128 stands for zero in the data rows.
Some points, one per row:
tensor([ 93,  78, 185, 157, 114, 118,  63, 148, 112,  89, 126, 130])
tensor([ 69,  65, 201, 125,  75, 100,  26, 174, 123,  82, 148, 137])
tensor([133, 183, 124, 164, 177, 123, 123, 136, 105, 141, 145, 121])
tensor([160, 196, 127, 196, 191, 135, 112, 140,  72, 134, 146, 134])
tensor([151, 149, 131, 133, 133, 120, 134, 117, 125, 126, 136, 113])
tensor([120, 115, 125, 125, 115, 118, 139, 131, 137, 136, 120, 140])
tensor([137, 202, 158, 169, 144, 101, 119, 139,  97, 142, 161, 113])
tensor([132, 128, 114, 107, 133, 131, 130, 121, 137, 149, 120, 133])
tensor([102, 115, 148, 145, 101, 137,  91, 138, 110,  93, 126, 134])
tensor([141, 145, 118, 151, 150, 126, 130, 127, 116, 122, 132, 118])
tensor([145, 113, 102, 104, 100, 146, 183, 125, 144, 162, 104, 174])
tensor([107, 121,  99,  70, 141, 136, 132, 109, 156, 155, 128, 142])
tensor([105, 143, 167, 151, 126,  98,  96, 121, 101, 136, 139, 121])
tensor([175, 182,  96, 144, 161, 118, 194, 120, 116, 130, 162, 111])
tensor([134, 100, 113, 116,  90, 113, 169, 124, 151, 144, 115, 129])
tensor([136, 111, 128, 122, 102, 133, 161, 120, 143, 133, 113, 120])
tensor([126, 196, 133, 152, 170, 126, 135, 132, 119, 169, 122, 124])
tensor([155, 179, 129, 173, 173, 149, 134, 132, 106, 112, 136, 103])
tensor([121, 145, 137, 139, 135, 115, 114, 129, 118, 136, 134, 131])
tensor([128, 128, 118, 110, 136, 129, 138, 122, 138, 138, 129, 123])
tensor([ 67, 101,  46,   8, 103, 188, 170, 107, 129, 178,  91, 138])
tensor([167, 176, 101, 205, 195, 160, 122, 152,  96,  97, 139, 102])
tensor([117, 154, 138, 139, 141, 102, 113, 128, 114, 138, 148, 123])
tensor([139, 141, 130, 127, 130, 127, 138, 127, 125, 131, 131, 124])
Here are 16 more points, each followed by its number:
tensor([117,  20, 137,  99,  86, 153, 128, 105, 164,  75, 132, 131]) 0
tensor([108, 181, 105,  80, 129, 105, 152, 109, 143, 188, 136, 145]) 1
tensor([124, 140, 149, 119, 106, 124, 134, 126, 126, 124, 125, 120]) 2
tensor([178, 156, 111, 192, 172, 148, 130, 134, 118, 105, 140, 114]) 3
tensor([131, 120, 135, 167, 127, 135,  91, 141, 101,  96, 132, 115]) 4
tensor([155, 172, 133, 165, 172, 128, 134, 122, 101, 132, 151, 110]) 5
tensor([122, 152, 141, 136, 134, 118, 111, 128, 114, 136, 139, 123]) 6
tensor([ 96, 149, 140, 129, 121,  88, 126, 148, 127, 162, 141, 150]) 7
tensor([123, 128, 152, 132,  89, 112, 138, 118, 148, 126, 119, 134]) 8
tensor([128, 132, 115, 114, 143, 130, 142, 121, 133, 143, 120, 131]) 9
tensor([114, 107, 113,  96, 116, 122, 176, 135, 152, 133, 105, 150]) 10
tensor([157, 167, 117, 132, 106,  95, 162, 102, 124, 158, 163, 119]) 11
tensor([150, 134, 109, 113, 125, 110, 146, 112, 127, 149, 148, 144]) 12
tensor([112,  96, 134, 140, 150, 157,  88, 141, 124,  89, 103, 119]) 13
tensor([115, 101, 160, 151, 110, 142,  95, 140, 128, 100, 119, 135]) 14
tensor([119, 146, 144, 113, 116, 118, 138, 123, 128, 126, 129, 111]) 15
Which of these numbered points is nearest to each point below by angle, seen from the average point of the first points? Its number follows each.
tensor([126, 148, 156, 142, 100, 139, 163, 121, 119, 104, 131, 114]) > 2
tensor([173, 175, 117, 152, 145, 134, 166, 117, 112, 137, 150, 127]) > 5
tensor([129, 142, 151, 128, 122, 127, 134, 126, 122, 137, 123, 117]) > 2
tensor([130, 112, 119, 118, 111, 124, 149, 123, 146, 131, 119, 130]) > 10
tensor([118,  96,  61,  51, 164, 170, 162,  91, 162, 165, 112, 140]) > 9
tensor([118, 151, 150, 146, 137, 107, 111, 134, 109, 137, 131, 125]) > 6
tensor([134, 110, 143, 165,  95, 147, 143, 135, 142, 131, 131, 117]) > 8
tensor([142, 137, 134, 138, 125, 135, 150, 120, 109, 131, 135, 113]) > 11
tensor([158,   0, 141,  45,  35, 133,  76, 121, 182,  33, 100, 111]) > 0
